Each path is a new rotation, seen through one point. The rows after it are directions, each followed by how far the rotation turns it, in degrees per step (0 if it stays put).
Each turn is a multiple of 5 degrees from 10 to 175, or 0.
Each row of a path follows its step; steps can be skipped.

step 2: [  3  11  17 -10   1 -11  22  -2  -2   3  -2  -5  -1  -6   8 -18   2   8
  -9   0   5   6  11   7  32  11   3  -6  19   4   2  11 -10  -4  -6   0
  12  18  -3  -4   1   4  -3   1  -5  26  22  -3 -21  -2   0 -18  -1   3
  -1]
step 5: [  0   5   5  -5   3 -22  11 -10  -2  -3   8 -20   1  -8 -17 -14  -6   7
  -5   0   6  12  -8  19  -6   9  10 -12  13 -12  11   0   5   9 -10   1
  -1  14 -20  -8 -12  -6  -8  12  19   1  -1  -4 -15  -6   7  -1   1  22
  22]
step 7: [  4  20  -1   4   3  13   4   5   1  13 -14   3  -2  -5   2   2   8  -2
  22 -18 -10 -15   5  -1 -19  12  -4  -1   9 -13 -11 -33   3 -15   3  -1
  -5  -8   2  -7  11 -19  13  -4   9   8   4  -7  20   3   4   6 -12   2
 -10]
step 13: [ -3 -12  -3 -16 -10  -9  12  16  -2 -16 -10  -6  -2  -7   9   4  -4  -4
   9  -1  11  -5  -2  -2  15 -21 -12   8   1 -12  -3   7 -11 -22   4   0
 -12 -15  -2   6 -26  -6  -3  11  -2   4  -6   2   3 -22   8 -24  -2 -19
  -1]
step 15: [-14   4 -26   3 -10  15   7   2  -1   8 -11  -4  -4  14  -6  -2   5  -1
 -18  13  10  14   0 -24   5  12  10  -5 -11   6   4   0   7  -7 -10   1
  11   5 -22  10   0   9  15   5  14   8   5 -28 -13   6  -4  -2   3  16
  -2]
step 19: [-17   5  -5   0   7   1 -20  20   8   0  17  -5  -1  -3  -8 -16  24  -3
  11  18  11   3  -1 -11 -10  17  -6  10   7   8   9   6 -14  -8  13   8
  -1   2  -6 -20  19  -3  -5  18 -12  -1 -13  11 -12   1   1   4   5   7
   0]
step 29: [-13   6  13  -7 -11   3   7   9   8   1   8   1  -5   4  16  22  20  18
  13  19   3  -1   6  -3  11 -15  -4  -4  -5  22  -4  16   4 -15  -6  -6
  -5  -1 -11  -8  -7  10   2  -4   3   0 -15   2   9 -13   8  15   0  -5
 -25]
step 33: [  8  -1  -4   4  -5   4 -12   6   1  10   8 -20   1  18   4 -16 -11  -4
  -4   4  -9 -13  -2   4   4 -24  -4   5   9  -9  -3   1 -13 -12  -1   4
 -12   7   6 -12  23   0  13 -15   1  24  -7 -10  22  16   7  10 -13  -3
 -11]
Speeds:
[ 2  1  1  3 -1 -1 -5 -2  7  1  2 -7 -3 -1 -1 -3 -2  5  1 -2  1  0  4 -3
 -2  1  2 -1  7  0  5 -1 -6  1 -2  1  4 -2 -4 -3  3  3  3 -4  1  1 -3  0
 -1 -1  2 -3 -1  0  0]	25
[ 0 -5 -4  1 -5 -8 -2 -4 -5  8 -1 -1  5 -1  1 -2  0  2  2 -1  0  0 -5 -2
  5  0  0 -4 -2  0  3  1 -2 -4  1  1  0 -5  1  2  0  1 -3 -1 -1  5  0  0
  1  2 -1 -1 -1 -1  3]	35
[ -6  -3   5  -2   0   4   0   2   1  -1   3   1  -2  -4  -1  -4  -2   1
   0  -4   5 -12  -4  -1   1  -1  -1   0  -5   0   0   0  -4  -2   0   5
  -1  -2   0   2   0   0   0  -2   0   2  -2   2   1  -2   2   3   1   3
  -5]	110
[ 2  1  1  0 -2 -3 -3  6 -1  3  4  0  0  7  3  1 -1  2 -2 -3  1 -4  1  5
 -6 -1 -2  4 -1 -3  4 -3  3 -9  0 -3  1 -2  4 -1 -3 -2  1 -1 -4 -2 -4 -1
  2 -2 -3 -2  1 -4 -2]	110

step 3: [-21 -15  -6 -18  11  11  -5   6  11  -3   4   5  -6  -7  -7 -13  -1   9
   1  17 -18   7  -3   1  19   0   0   7  -3  -6  -9  -2  -8   3   5 -14
 -15   9  16  -5   7 -15   1 -13 -22  22   0 -19  -7  -6   4  26  11   7
  -2]
step 7: [  7  -8   5  -4  -8 -17  -2   1  -6 -15  -1  17  26  -5   2  24  23  -6
  -6  16   8  13 -18 -20   6  12 -17 -15  -7 -17  11  10   0   3  -7  -1
  -9   6   3   2  17 -13   5  -3  -9  -3  12   6   3   0   7  -6   3   4
 -15]
step 14: [  7  -4  -6  -4   4 -21 -12   0  -4  -9  18   7  16 -17  27  11  -4  -7
   3  11  -4  17  -4  -7   0   9   7   7 -16   0  -2  -1  -4 -24  13   3
  -6  14   6   8   0 -21  -4 -26  -8  10   4  14  -4   3   9  -9  12  -5
   5]
step 16: [  1 -10   9   5 -14 -12  -2 -12 -13  -6  -2  20  32   1  -3  -5   9   4
  -8   6  -8 -20   2 -15 -13   2   2  -7   6 -19   5  -9 -14 -11   4  -9
  -2  -4 -15  14 -19   5   9   8   9   4   6  13   7   1   1   7  22 -16
   5]
step 25: [ -4  13  11   7  12 -13  -5  -3   6 -16  -6  14  -2 -14  -4   0  -2   4
 -12   3  -8   8  -6  -7   6   6 -13 -23  10  28   1  -3 -12 -22   2   0
   8   4   0   9  -2   3  15  12   0 -18  15  13 -11   1   5   9  23  -4
  22]
step 29: [ -3  -2   7  -5  21 -10  -7 -23   7   8   4 -10 -14  -9  -9   1  23   0
   1  -1 -15   9   8   6  18  -1   1  -5 -10   0   9  -4  -5  15 -14 -10
  19   6 -16  -8   8   8   4   8  -3  25   3 -22  -9   3  14   1  -9   7
  17]
step 33: [ -2  13  -7 -21  -7 -12   1   9   2  -8  14  18   9  -5  -4  17   6  11
  -1 -14  -4   5  -4   1 -10   4   4  -5   8 -19  15  -5   9   3  -1  -2
 -14 -12  14 -22   2  17  12   5   0  11  -2 -25   0 -14  -6  -5 -16  10
 -22]
step 34: [ -5   7   1  15   1 -18   2 -33   9  -7  -8  12 -13   7  -7  -3   3   7
  -1 -10   7  -8  -2  10  16  12  16   2 -12  -8   4   4   3 -16 -10 -19
  18  12  -7  -3   5   5  11   7 -10   2   5   2 -14  22  25  -1  10  -1
   7]
Speeds:
[ 2 -2  2 -4  1 -1  2  1  2 -3 -1 -2 -2  3  3 -4 -5  5  7  1 -3 -2 -1 -2
 -3  6 -1 -6  5 -1 -3  1  1 -1  2  3 -1 -1 -1 -4 -7 -4  1 -3  6  3  0 -1
 -3  0 -2  0  1 -3  0]	65
[-3 -2  0  0  5  1  0  4  2  1  3  4  1  1  3 -4  5  0 -3  1  2 -6 -9  2
 -3  0 -1  1 -2 -3 -5  6  0  5  2  2  1  4  4  1 -3  0 -1 -1 -1  2  2  2
  1 -1  5 -2 -1 -3 -2]	10
[-2  0  1 -6  1 -2  6  0  0  4 -6 -2  2  2 -2 -2 -2  1  2 -3  4  1 -7  0
 -1 -3  2  1 -1 -5  3  0 -1 -1 -4 -3  0  5  0  2  5 -5  6 -6  0 -1  0 -1
 -1  0 -3  4  0  3 -3]	10
[ 3 -3 -3 -5  3 -1  4  4 -3  3  2  0  2 -2 -7  2  3  1  1 -2 -2 -5  1  1
  2  3 -3 -4  4 -2  2 -1 -1  3 -1 -1  2 -5  2 -1  0  3  6  2 -4  2  2  1
 -2  0  4  3  6  0  3]	85
[ 0 -5  1 -5 -3 -1 -1 -1 -1  1  1  2  0 -2  4 -2  1 -4 -3 -1  0  5 -2 -4
  4  3 -4 -2 -1 -3  1  1  2  5 -3  2  5 -2 -9  5 -1 -1  0  1  3  2 -1  0
  3 -5  0  6 -2 -3  2]	115
[ -1   2   0   2  -1   0   1   3  -2   1   3  -1   2   2  -3   3  -4  -2
  -1   1  -1   5   0   2  -7   2   3   6   2   2  -6  -2  -2  -2  -4  -4
   1  -1   3   3  -4  -3   2   1   1   0   1  -4   0 -10   1   3   4  -5
   1]	65
[ 2 -6  4  4  2  1  2 -4  1  4  1 -1  3 -7  3 -1 -6 -3 -2  4 -1 -2 -1  1
  4  4  4  0  1  1  3 -5  3  3 -3 -3  1  3  4  0 -6  3  3 -4  0 -2  1  1
  1 -2 -1 -4 -2  1 -1]	140

step 0: [ -6  10   8   2   5  14 -17 -11 -16   0  -6  -6 -15  19   3  -3  15 -11
   7  18   9  -3   9  -1  -8   4   4   6   9  -9 -13  -6  -4  11  -3  -4
  22  12  16   1  -1 -11  -2  -2 -18   2 -17   4   4  17  -5   5  -1 -11
 -22]
step 4: [ -3   1 -13   9 -14 -16  16  -2   8   4   1  -7 -10   2  18  -8  10   6
   8  -5  15   0  -2  -5  -1 -10  -1   4 -24  -1   5  12   4 -31   8  -1
 -12  -9   7  12   8  -9  -1  15  15  13   9   1   2   6  -2   3 -13  19
   1]
step 7: [  7  15   8   7 -13 -14  20  18 -13   5  -3  -1  10  -3  -6 -21   0  -9
  -1  -3   1  -7 -11  -8  -1 -18   1 -11 -12   6  -9   4  13 -14  16   3
 -13 -12   4   8  -4   2   7 -14  14   4  15  14   1   0  -6  -2 -21  15
  -1]
step 13: [  6  -2   2   0 -14  -8  13  13   2  -5 -11 -11   1  -7   8   9   3   4
   1   6  -2   4   3 -13  -2   1   6  10   8  12  15   6  -7 -22   6  -1
  -7   5   0 -16   9 -19 -13  19  22   6  28   8  16 -11   1   6 -11 -14
  -1]
step 18: [ 17 -14  -8   8  -9 -11  -8   1 -18  -3   7   7   0  -3  15 -11  11 -12
   5   3   4  -2   1  -6  20   4   9 -19   7  25   1 -12   0   3   4   1
 -20 -19  16  -4  11   7 -10 -11  -2   2   1   1  -9  13 -14 -15   3   6
   3]
step 19: [  2   6  20   1 -19  -2  20  12  -1   8 -10  14   4   0 -25 -10 -16  -9
  -1 -10  -3   9   7  -3 -16  -9  -3  12   0 -22  -8   3  13 -10  13  -5
  -2   2 -11  -1  -5  -4 -10  -4  -6 -13   9  -1  18   8  -1  13  -3 -12
   1]
step 25: [  9 -19  -4 -10 -13   1  12  -6  -2  -7  -6 -16 -12   1  -6  -1 -15  10
  13  -3  -9  -4  14 -19  -2   2 -13   8   1 -11 -22  -1  -9   7  -6   7
  17  11 -11 -10   4  -5  11  10  16  -2  22  -6  13 -15   2   5  -5   0
 -11]
step 31: [  7  -3  14  -8  -8  -1  12   1  11   3   4  23 -17   8 -13  10  15  -7
   0   8  -2   2  12   2  -4   5 -11  25  12 -11   4   9 -12  19  -2   8
  15   0 -22   1 -15  10  -7  -2  -7   6  -1 -10  13  11 -18   5   0  -6
  -4]
Speeds:
[-2 -4 -1  5 -2 -1 -4  1  6 -1  3  8 -1  7  1  1 -3 -4 -1  4  3  2  1 -2
 -5  1  4 -2 -6  1  1  0  0 -4 -1 -1  4  3 -2  0 -6  1  0  0  2  0 -2  2
  0  3 -1  2 -4 -2  1]	95
[ -7   2   0   3 -11  -2   0   3   2   0   2  -5   1  -4  -3  -1  -1   5
   2  -4   3   1  -2  -3   5  -1   1  -2   1   3   0   3  -1  -2   0  -3
   3  -4   0  -3  -2   4  -4  -1   0   1   2  -2   0   2  -1   0  -4  -3
   0]	125
[ 0  5  6  2 -1  4  0 -8  2 -3 -2 -1 -4  2  3 -2  1  5 -5 -1  4  1 -3  4
  1  2 -3  2  2 -3 -1  0  5 -6  1 -1  3  2 -3  2  0 -4  1  0 -1  3 -1  1
 -2  0 -5  0 -5  3 -3]	90
[-2  0 -3 -1  1 -4  4 -2  2 -2 -2  1  0 -2 -1 -3 -4  2  0 -5  3  6  3  2
 -8 -2 -2 -4 -1 -4 -4  1  4 -3  0 -1 -2 -1  0  0 -1  0  1  5 -3  3 -5 -2
 -1  0  6 -3  5  0  4]	140

step 0: [  4 -15 -13  17  18   3  -5   7  -3   6   2  10   9  12  27   6   4  -7
  -1 -10  16   9   0   7   0  -5   4  -2 -11 -20  20   1   0 -10  -6  17
  -2   3   4  11   1  -7   0 -18 -12  -7  13   3  -4  15   4  -1  -3   7
 -12]
step 2: [ -5   0  -4  -2   7 -11   6  -2 -27   8 -13  17  14 -14  -1  15  -1  -8
   4 -12   2   2  14  23   2  15 -10   9 -15  -7 -10  16  -8  -7  -8 -13
  -1  -1 -23   7  -9  -2   4 -13  -8  -2   1  -5  -3  -3  -4   3  -3   7
   2]
step 3: [ 17   6   3   6  18  -7   2  -3 -21   4  20  10   3  -4   9  11   7   6
   2 -15   1   5   8   7   1   6   3   6 -17   1  11   5  -3 -10 -22  -9
 -21   6  11  17  -4   4   7  -4   0  12   8   2   5   7  -1   4  -4  13
 -19]
step 12: [ 10  -3  -9  20   6   1   6  12 -13  -3  17  13 -11   1  30  -2  -5  -8
  -1  -6  11   0   3   2   2   0  -7  -1 -11  -9  13  14  -2  -8 -16   9
  -9  14   8   6   4 -13 -14  -7 -17   4  -3   0  -5  10  -8  15  -4   5
  -7]
step 14: [  2   5  -9  -6   7 -13   5  -6 -16   3  -6  10  10   5  11  21   6  -7
  -8  -7  -3   1   7  22   1  20 -10   7   3 -30  -9   8  -8   6 -15  -2
  -9  11 -17  -3 -12 -12   6   1 -10   9   0  10  -1  -9   0 -14   0  -4
   0]
step 21: [-13  -1 -17   7  -1  -4  -1  -3  -2   6  18  24 -16  -5   9  17   0   0
  -8 -10   3   4 -14   4   4   6   8   0 -10 -27   8   2  -3  -7 -14  -9
 -14  15  12  10   5  -2  -5   7  -2   2  -5   4 -10  13  14  14 -10   1
  -1]
step 27: [ -1  -4   2  12  -1  -2  -6   2  -9   1   3  13   9  22   5   9   4  -8
  -6 -19  14   7 -12  12  -1  19   1   9  -4   2  10   5   0   9   4 -18
  10   9  15   5 -15  -9  13  -7  -8  12  11   2  -2  -3  13  17 -12  15
 -14]
step 29: [ -7 -19  -2   7  -5  -9   3  14 -23  14   0  14   5 -13   5   8  -3  -2
   5   3   3   7 -10   7  17  14  -2   8  -6 -13  18   0  -9   8 -16   3
   1   7  -8  -6  -1   3 -18  -6  -4  -9   8   0 -14   5 -14   7  -4 -14
 -21]
Speeds:
[ 3  5  3 -1 -2 -1 -2  5  1  2 -5  0  2 -4 -2 -2 -5  2 -1  2 -5  0  0  2
 -1  3  1 -1  5 -4 -1  1 -1  5 -5  4  0 -4 -3 -1  2 -2  0 -6  6  0  2  0
 -2 -2  3  5  4  0  3]	120
[-1 -2  1  6 -5 -2 -5  0  2  1  2  0 -5  1  2  1 -3 -3 -1  0  0  4  1  4
  6  2 -3  1  0 -1  0 -4  1  3  5  0 -3 -2  3 -1 -6  5  0  4  3  1 -2  2
 -5 -4  3  2  4 -3  2]	10
[ 1 -2 -2  1  3  5  2  1  4  3  1 -2  3  3 -2  8 -1 -1  1 -1  1 -4 -2 -1
  1  3 -1 -2 -3  2  1 -5  0  3  2  3 -4  5 -3 -3  1  2  1 -7  2  2 -3 -5
 -1  3  1 -4  5 -2  4]	45
[-1 -2 -6 -2 -2 -5  3  5  2 -2  1  2 -2  1  2 -2  4  1  0 -1 -4 -5  2 -1
 -1 -4  3  2  4 -2  1 -1  3 -3  6  1  1  0 -2  5  1  1 -2 -5  0  2 -5  0
 -4  0  1  4  3 -4 -8]	90
[-1 -8 -1  3 -2  0 -5 -6 -4  0  0  3  7  0  1  0  3  1  0 -1 -2  2 -2  1
 -2 -2  0  5 -1  6  2 -2 -1 -2  1 -2 -1 -5  1 -2  2  1 -1 -5  7 -4  4 -2
 -1  1  2 -1  0 -1  0]	10
[ 2  3  1 -3  0 -4 -1 -1  2 -2 -3 -1  0 -2  3  3 -1  1 -2  3 -1 -2  3  1
 -6 -1  0  4 -5 -1 -4  2 -3  2  6  6 -1 -1 -4  1 -6  6  3 -1  0 -5  2 -1
 -3  0 -1 -5 -5  2 -1]	125
